A single turn carries every row of the set below to another of its rows. Some are shown first; where does it send the rows asked next?
k_509: |  22.8 |  13.8 |  -6.9 |   0.1 | -12.7 |   3.6 |   0.7 | -20.4 |  -8.1 | -23.5 |   7.2 |  25.0 | -18.4 |  11.4 | -11.2 |   7.5 |  17.4 |   1.3 |  -9.7 |  -7.3 | -14.8 |   8.3 |   5.0 |   6.2 |  -3.4 |   4.4 |   4.7 |
k_18: |  -6.8 |   7.8 |  -2.6 |  -4.3 | -32.1 |  -3.9 |  11.8 |  -8.6 |   4.6 | -15.2 | -24.6 |   4.2 |  -8.1 |   1.7 | -18.0 |  -5.6 |  11.6 |  24.9 |   2.0 |  14.2 |  -2.0 |  -5.3 |  15.0 |  -6.7 | -12.0 |   8.9 |   8.4 |
k_23: |   8.8 |  29.5 |  -4.4 |  -3.9 |  -9.8 |  -4.3 | -10.1 |  -7.9 |  21.6 |  -5.0 |  11.1 |  -8.1 | -15.2 |  11.0 | -14.2 |  15.4 |  -5.8 |   3.4 |   3.8 |  11.4 | -10.9 | -14.0 |  16.8 |  -4.4 | -20.1 |   9.8 |  -8.2 |
k_325: |   5.1 |  33.2 |   4.1 | -12.9 |  -3.2 |   6.7 | -22.0 | -25.5 |   6.3 | -19.3 |  -5.1 |   1.4 |  -3.3 |   0.0 | -18.4 | -21.9 | -17.9 |   2.8 |   0.1 |  14.0 |   0.4 |   7.0 |  -4.9 |  -8.9 | -18.1 |  -1.1 |  10.3 |
k_806: |  13.6 |  23.9 |  -3.2 |   1.6 | -11.5 |   6.5 |   9.9 | -18.9 |  -3.3 | -17.9 |  15.7 |  13.7 | -15.1 |   4.4 | -14.2 |   4.9 |  10.9 |  -3.9 | -12.9 |   2.6 |  -5.4 |  14.1 |  -3.3 |  13.5 | -21.8 |  -5.2 |   5.7 |
k_284: |  13.2 |  35.7 |  -6.7 | -14.0 | -15.6 |   4.0 |  -7.4 |   4.5 |   5.8 |  -7.3 |  -2.6 |   4.7 | -22.0 |  21.8 | -10.6 |   8.7 |  -4.8 |   3.5 |   1.3 |   1.0 | -10.7 |  -9.7 |  27.0 |   7.0 | -14.7 |   3.9 |  -8.6 |
k_551: |   5.8 |   7.4 |  -4.7 |  -2.8 | -12.7 | -12.0 |  -1.3 | -30.9 |   8.1 | -25.8 |  12.1 |   9.7 | -13.6 |   3.5 |  -9.1 |  10.2 |  10.7 |   1.0 | -14.9 |   3.2 |  -7.5 |  13.3 |   2.3 |   4.8 | -24.6 |   0.7 |   5.4 |
k_271: |   7.6 |  32.7 |   4.4 |  -3.0 |  -9.4 |  -2.1 |   3.8 |   0.0 |  24.7 | -15.0 |   4.4 |   6.0 | -22.0 |  17.3 | -18.6 |   5.6 | -14.0 |   7.0 |   0.7 |   6.4 | -18.0 |  -6.6 |  18.5 |   9.5 |  -7.8 |  10.7 |  -2.4 |
k_602: |  12.2 |  17.5 | -16.9 |   3.9 | -10.2 |   5.4 |  -6.0 | -15.7 |  -2.1 |  -8.2 |   9.4 |  11.0 | -19.9 |   3.2 |  -4.1 |  13.1 |  10.5 |  -9.2 | -27.2 |   2.3 |  -4.3 |   0.6 |   3.2 |   7.3 | -15.1 | -10.7 |   7.9 |
k_599: |  10.1 |  10.8 |   7.3 |   2.7 | -16.9 |   8.2 |   1.1 |  -2.7 |  -3.8 |  -7.5 | -30.7 |   2.5 |  -3.8 | -16.0 | -11.1 |   4.0 |  17.0 |   4.6 |  16.6 |  15.7 | -11.4 | -25.5 |   1.2 | -11.0 |  -4.5 |  11.9 |   4.5 |
k_417: |   5.3 |  41.5 |  -8.5 | -10.8 |   1.7 |   3.6 | -28.5 | -20.1 |  -5.8 | -14.6 | -12.7 |  13.0 | -13.0 | -10.5 |  -1.5 |  -5.0 | -16.3 |   4.1 |   5.7 |  -4.1 |   1.1 |  -7.9 |   2.0 |   2.1 |  -2.6 | -15.2 |  10.5 |
k_839: |  16.6 |  25.7 |   5.6 |   0.4 |  -0.4 |  -7.1 |   4.4 |  12.0 |  12.0 | -16.9 |  -1.9 |  10.7 |  -0.8 |  -3.4 |   7.6 | -27.0 |  -4.1 | -22.2 |   0.5 |  10.3 | -12.3 |   6.4 | -14.4 |  -7.9 |   4.1 |  -9.4 |  -7.3 |
k_600: |  16.1 |  21.4 |  -9.2 | -12.0 |  -0.7 | -24.7 | -14.4 |   2.5 |  11.6 | -16.7 |   3.3 |   8.4 |  -0.6 | -10.4 |  14.9 | -14.6 |  -8.8 | -20.2 |  -2.2 |   2.8 |  -4.4 |  -3.0 |  -7.4 |  -7.7 |  -0.3 |  -5.8 | -19.3 |
k_771: |  32.4 |  20.1 |  -0.3 | -10.1 |  -1.3 |  -9.9 |  -9.5 |   3.7 |  -3.9 | -15.8 |  -4.8 |  13.2 |  -6.9 |  -4.3 |  11.3 | -25.4 |   3.9 | -20.4 |   3.2 |   5.3 | -13.9 |  -9.4 |  -6.9 | -11.4 |  -2.1 |   3.1 | -21.3 |
k_57: |  20.5 |  13.6 |  -2.4 | -18.8 | -10.9 | -21.2 |  -6.8 |  -1.7 |   6.8 | -29.1 |  -5.2 |   7.3 |   3.2 |  -1.9 |  12.2 | -27.4 |  -2.4 | -11.6 |  10.1 |   6.1 |  -5.6 |   9.8 |  -3.5 |  -9.4 |  -9.8 |  -5.9 | -18.7 |
k_598: |  19.1 |  19.7 |  -2.4 | -20.4 |  -7.3 | -23.4 |  -9.2 |   2.6 |   7.6 | -24.1 |  -1.8 |  10.8 |   2.2 |   1.9 |   8.3 | -26.0 |  -3.9 | -16.8 |   2.5 |   1.8 |  -5.8 |   9.4 |  -3.5 |  -7.3 |  -4.8 |  -2.3 | -21.1 |
k_791: |  18.6 |  -6.9 |  10.6 |   3.5 | -17.6 |   2.1 | -13.0 | -15.3 |  -2.4 |  -5.8 | -16.7 |  16.4 | -17.0 |   1.2 |   3.0 | -11.5 |   6.5 |   1.2 |  -4.7 |   5.8 |  19.3 |  -4.7 | -15.9 |  -7.4 |  -5.4 |  18.5 |  -9.2 |
k_179: |   2.5 |  26.1 |  -2.9 |  -2.5 | -11.6 |  -1.2 | -11.7 |   3.0 |  22.0 |  -4.8 |  -2.8 |  -0.3 | -17.2 |  23.2 | -12.0 |  15.1 |   4.3 |   1.8 |   5.1 |   3.1 | -16.9 |  -4.1 |  24.4 |  -9.6 |  -2.4 |   2.5 |   2.3 |
k_655: |   3.9 |  27.3 |  -1.0 | -15.1 | -16.2 |  -3.9 |  -7.6 |  -1.8 |  14.4 | -20.5 |   6.3 |   8.4 | -13.4 |  13.4 |  -5.7 |  20.6 |  -8.1 |   7.4 |  10.6 |   1.5 | -16.0 |   0.3 |  21.3 |  -3.5 |  -6.2 |  19.8 |  -3.9 |
k_259: |  14.1 |   1.3 |   4.7 |   0.0 | -23.6 |   1.9 |  -3.8 | -13.9 |  -0.4 | -10.6 | -12.3 |  12.7 | -10.3 |  -1.4 |   3.5 | -13.7 |  -5.5 |   7.0 |   0.2 |   5.5 |  31.4 |   5.9 | -17.3 |   6.2 | -12.4 |   3.6 |  -8.7 |
k_478: |  -7.1 |   8.3 |  -1.2 |  -9.4 | -24.2 |   1.7 |   3.7 |  -2.8 |  -3.3 |  -8.4 | -27.5 |   9.6 | -24.8 |  -8.9 |  -8.6 |  -0.1 |  13.0 |  14.9 |  -9.0 |  12.8 |  -7.1 | -18.5 |  18.6 |  -3.0 | -11.8 |  17.1 |   8.4 |
k_722: |  11.3 |   0.8 |  17.6 |  11.0 | -10.5 |  -4.5 |  -1.2 | -12.4 |   3.4 |  -7.2 | -24.7 |  22.6 | -25.2 |   0.0 |   0.6 | -12.7 |  10.9 |   5.6 |   7.0 |  -6.4 |  16.6 |  -0.7 | -13.2 |   7.8 |   2.8 |  -0.9 |  -1.7 |
k_126: |   0.2 |  16.8 | -10.7 |   2.6 | -22.7 |  -3.3 |  11.2 | -11.9 |   2.5 |  -7.2 | -15.3 |   2.2 | -16.1 | -18.1 | -14.9 |   3.8 |   9.8 |  26.3 |  11.2 |   9.2 |   2.6 | -21.8 |  11.1 |   5.3 | -10.9 |  -0.8 |   3.8 |
k_952: |   2.7 |  13.2 |   2.6 |   2.9 | -25.5 |  12.8 |   7.8 |   1.2 |   3.9 | -11.3 | -22.1 |  -3.8 |  10.1 | -14.8 | -11.5 |   2.6 |   1.3 |   5.0 |  10.3 |  25.6 |  -2.3 | -11.8 |  -5.8 | -11.2 |  -8.1 |   8.8 |   8.4 |
k_810: |   9.0 |  25.4 |   8.5 | -13.4 |   4.5 |   0.5 | -34.1 | -26.8 |  -2.8 | -20.1 | -16.3 |  17.2 | -15.4 |  -0.5 |  -9.7 | -11.2 |  -3.2 |   1.5 |   2.9 |   0.7 | -16.1 |  -6.4 |   2.5 | -16.8 |  -0.1 |  14.1 |  10.0 |
k_521: |  17.0 |  15.8 | -11.5 |  -9.7 |  -2.7 | -20.0 | -14.0 |   2.3 |  10.9 | -18.5 |  -1.5 |   6.4 |  -4.5 | -15.7 |  22.4 | -15.2 | -11.1 | -18.6 |  -4.6 |   8.1 |  -5.7 |  -8.5 |  -6.1 |  -7.1 |  -2.8 |  -8.3 | -15.6 |
k_60: | -11.3 |  18.0 |  -9.4 |   3.5 | -24.7 |   1.1 |  14.0 |  -2.8 |   5.5 |  -8.6 | -14.5 |   6.4 | -13.3 | -18.0 |  -7.5 |   7.3 |  -6.3 |  19.0 | -10.3 |  17.2 |   0.9 | -18.8 |   6.6 |   4.1 |  -7.9 |   8.7 |  11.1 |
k_533: |   1.9 |  22.3 |   0.5 |   4.3 | -20.4 |   5.2 |  12.2 |  -5.0 | -11.8 |  -0.8 | -19.3 |  10.5 | -14.9 |  -9.7 | -14.0 |   6.0 |  19.8 |  16.6 |   5.8 |   9.8 |  -6.8 | -23.2 |   7.3 |  -5.6 |  -8.0 |  14.8 |   4.2 |
k_147: |  12.7 |   3.9 |  -3.9 |   4.2 |  -7.9 |  -0.7 |  -4.8 | -21.5 |   9.1 | -19.4 |   7.2 |  16.6 | -23.9 |   8.5 | -12.1 |   5.6 |  11.5 |  -5.6 | -28.8 |   4.7 | -17.3 |   4.1 |   3.7 |   1.4 |  -8.6 |   7.6 |  10.2 |
k_390: |   8.0 |  17.8 |   7.6 | -12.3 |   4.5 | -25.9 | -11.5 |   6.5 |  15.6 | -15.1 |  -8.4 |  11.0 |  -9.6 |  -1.4 |   9.3 | -22.4 |   6.4 | -25.6 |  -2.8 |   0.8 | -14.3 |   4.9 |  -2.8 | -10.4 |  -0.9 |  -5.8 | -12.3 |
k_820: |  -5.4 |  15.7 |   0.3 |  -5.1 | -20.8 |   5.1 |   7.8 |   4.5 |   2.1 | -17.0 | -28.7 |   6.6 |  -6.5 | -28.1 |   2.6 |   8.4 | -10.8 |   5.9 |   2.4 |  16.4 |  -2.2 | -20.4 |   1.8 |   9.7 |  -7.9 |   4.3 |   9.0 |
k_964: |  -4.5 |  -3.6 |  22.6 |   4.9 | -13.5 |  -5.5 |  -2.7 | -10.8 |  11.2 |  -9.4 | -21.3 |  15.9 | -20.7 |  -3.0 |   5.8 | -10.2 |   3.9 |  -1.1 |  -4.9 |   4.9 |  19.2 |   9.6 | -16.7 |   1.4 |  -8.9 |   6.1 |   3.2 |
k_121: |  27.9 |  22.6 |  -2.3 | -12.2 |   0.9 | -19.1 | -13.1 |   3.4 |   2.1 | -12.8 |  -1.9 |  12.3 |  -5.0 |  -0.6 |   7.2 | -23.7 |   3.1 | -21.7 |  -1.1 |   0.6 | -10.7 |  -6.8 |  -5.2 |  -9.8 |  -0.5 |   0.4 | -24.0 |
k_253: |   6.3 |  13.2 |   9.1 |  -7.1 |   2.6 | -24.5 |  -8.6 |   5.3 |  15.4 | -17.5 | -16.3 |  10.3 | -11.4 |  -1.9 |  15.8 | -24.0 |   3.9 | -24.2 |  -7.5 |   6.5 | -17.5 |   0.0 |  -2.5 | -12.0 |  -3.6 |  -7.4 |  -7.6 |
k_511: |  -1.8 |  28.9 |  16.3 | -13.2 |   0.8 |  -6.9 | -21.3 | -27.6 |   6.1 | -26.1 | -18.8 |  14.6 | -10.2 |   7.1 | -14.2 | -20.2 | -14.7 |   3.7 |  -5.8 |   6.4 | -12.1 |   4.2 |   0.4 |  -8.0 | -11.9 |   8.3 |  12.6 |
k_227: |  11.0 |  -0.4 |   0.5 |   3.0 | -16.9 |  -4.4 | -14.0 | -13.8 |  -4.2 |  -6.4 | -17.0 |  18.9 | -18.0 | -10.7 |  15.9 |   2.0 |  -0.1 |   4.1 |   0.1 |  -3.0 |  26.1 |  -7.6 | -13.9 |   3.2 |  -2.9 |   4.5 |  -7.6 |
k_908: |   5.2 |   6.4 |  10.8 |  17.1 | -11.6 |   7.1 |  -1.7 |  -4.6 |   7.2 |   2.4 | -14.3 |  13.5 | -17.2 |  -6.3 |   3.5 |  -6.7 |   3.5 |  -2.6 |  -0.9 |   3.9 |  23.9 |   1.8 | -22.0 |   2.5 |   1.5 |  -5.7 |   3.3 |
k_335: |  12.3 |  13.3 |  -5.1 |   3.5 | -21.1 |  -2.6 |   7.3 |  -6.7 |   3.0 | -13.8 | -35.6 |   1.8 |  -5.2 | -13.4 | -11.9 |  -3.5 |   0.8 |  16.8 |  12.9 |  10.9 |  -2.0 | -28.8 |   7.8 |  10.1 |  -6.4 |  -8.3 |   0.9 |
k_760: |   6.1 |   3.9 |   3.3 |  -7.0 | -27.9 |   1.9 |   7.8 |  -4.1 |   9.9 | -20.9 | -36.7 |  -1.9 |  -2.5 |  -4.4 | -17.6 | -15.4 |   0.0 |  14.2 |   7.1 |  20.1 |  -2.8 | -11.1 |   8.9 |   3.3 | -14.0 |   0.4 |   5.2 |
k_338: |  -3.8 |   7.5 |  11.7 | -11.7 | -22.0 |  -0.7 |   3.5 |   0.4 |  -2.9 | -19.8 | -40.8 |  11.1 |  -9.6 | -13.5 |  -0.2 |   1.4 |   1.1 |   4.9 |  -2.2 |  15.8 | -11.4 | -19.7 |   8.7 |   0.9 | -12.9 |  17.8 |   6.2 |
k_268: |  -3.4 |  14.9 |  -3.5 |  -1.8 | -29.7 |  14.3 |  15.1 |  -0.3 |   1.8 | -11.2 |  -8.2 |   4.6 |  -6.8 | -11.9 | -17.1 |   0.3 |   4.3 |  17.7 |   2.8 |  21.0 |  -1.0 |  -4.2 |   3.4 |  -7.7 |  -6.6 |  17.9 |  11.2 |
k_118: |  15.8 |  24.1 |   5.0 |  -1.3 |   3.3 | -27.2 |   1.1 |  -0.3 |  10.5 | -20.6 |  -9.8 |  12.7 |  -6.1 |  -7.7 |  11.6 | -20.9 |   5.6 | -13.2 |  16.0 |  -3.4 | -12.3 |  -0.9 |  -6.5 |  -0.6 |   0.0 | -19.2 | -13.4 |
k_725: |   7.2 |  12.2 | -13.1 |   0.6 | -10.8 |  -8.0 |  -6.7 | -22.6 |  -0.2 | -18.6 |   3.1 |  16.2 | -19.2 |   3.7 |  -2.0 |  18.2 |  20.9 |   0.2 |  -7.7 | -10.1 |  -8.2 |   8.7 |   9.2 |   6.6 |  -9.4 | -14.0 |   9.3 |
k_170: |  -4.0 |  41.4 |   7.8 |  -8.6 |  -7.4 |  -5.5 |  -0.7 |   0.7 |  11.5 |  -7.2 |   2.7 |   2.8 | -18.9 |   9.9 |  -6.5 |  21.0 |   0.9 |   0.0 |  11.0 |   1.0 | -13.3 |  -3.6 |  18.3 |   4.3 | -21.1 |   5.0 |  -3.3 |
k_915: |  12.0 |  36.9 |   0.5 |   0.0 |   5.5 |  -1.2 | -27.6 | -24.4 |  -4.4 | -12.7 | -20.8 |  17.6 | -12.5 |   4.2 | -11.4 |  -9.8 |  -2.7 |   5.8 |   8.7 |  -7.2 | -11.0 | -11.6 |   2.8 |  -8.2 |   7.3 |  -8.8 |  11.0 |
k_291: |  14.8 |  24.5 |   2.5 |  -5.7 |   1.9 | -14.8 |  -3.0 |  11.2 |  17.4 | -14.5 |   1.7 |   9.6 |  -2.5 |  -2.2 |   3.2 | -26.4 |  -3.3 | -23.7 |  -1.0 |   5.4 |  -9.7 |   8.0 | -10.5 |  -6.6 |   5.5 |  -8.9 | -11.5 |
k_670: |  -5.0 |  45.8 |   1.6 |  -3.2 |   1.6 |   6.3 | -20.8 | -18.2 |   0.7 | -10.4 |  -6.6 |   6.4 |  -1.6 |  -6.1 |  -6.5 |  -5.2 | -18.3 |  -3.1 |  -1.4 |   8.4 |   1.6 |   2.0 |  -9.2 |  -7.2 | -10.4 | -11.1 |  15.7 |
k_805: |  15.7 |  27.2 |   3.7 |  -7.3 |   6.1 | -26.5 |  -3.5 |   3.9 |  12.2 | -16.8 |  -2.9 |  13.5 |  -8.2 |  -6.9 |   6.7 | -21.2 |   2.8 | -18.5 |   9.7 |  -5.5 | -10.7 |   1.0 |  -6.1 |   1.2 |   2.4 | -14.0 | -16.6 |

k_284 moves to k_170
k_820 moves to k_952
k_511 moves to k_810
And these:
k_60 moves to k_268
k_551 moves to k_147
k_253 moves to k_771
k_259 moves to k_964
k_600 moves to k_291

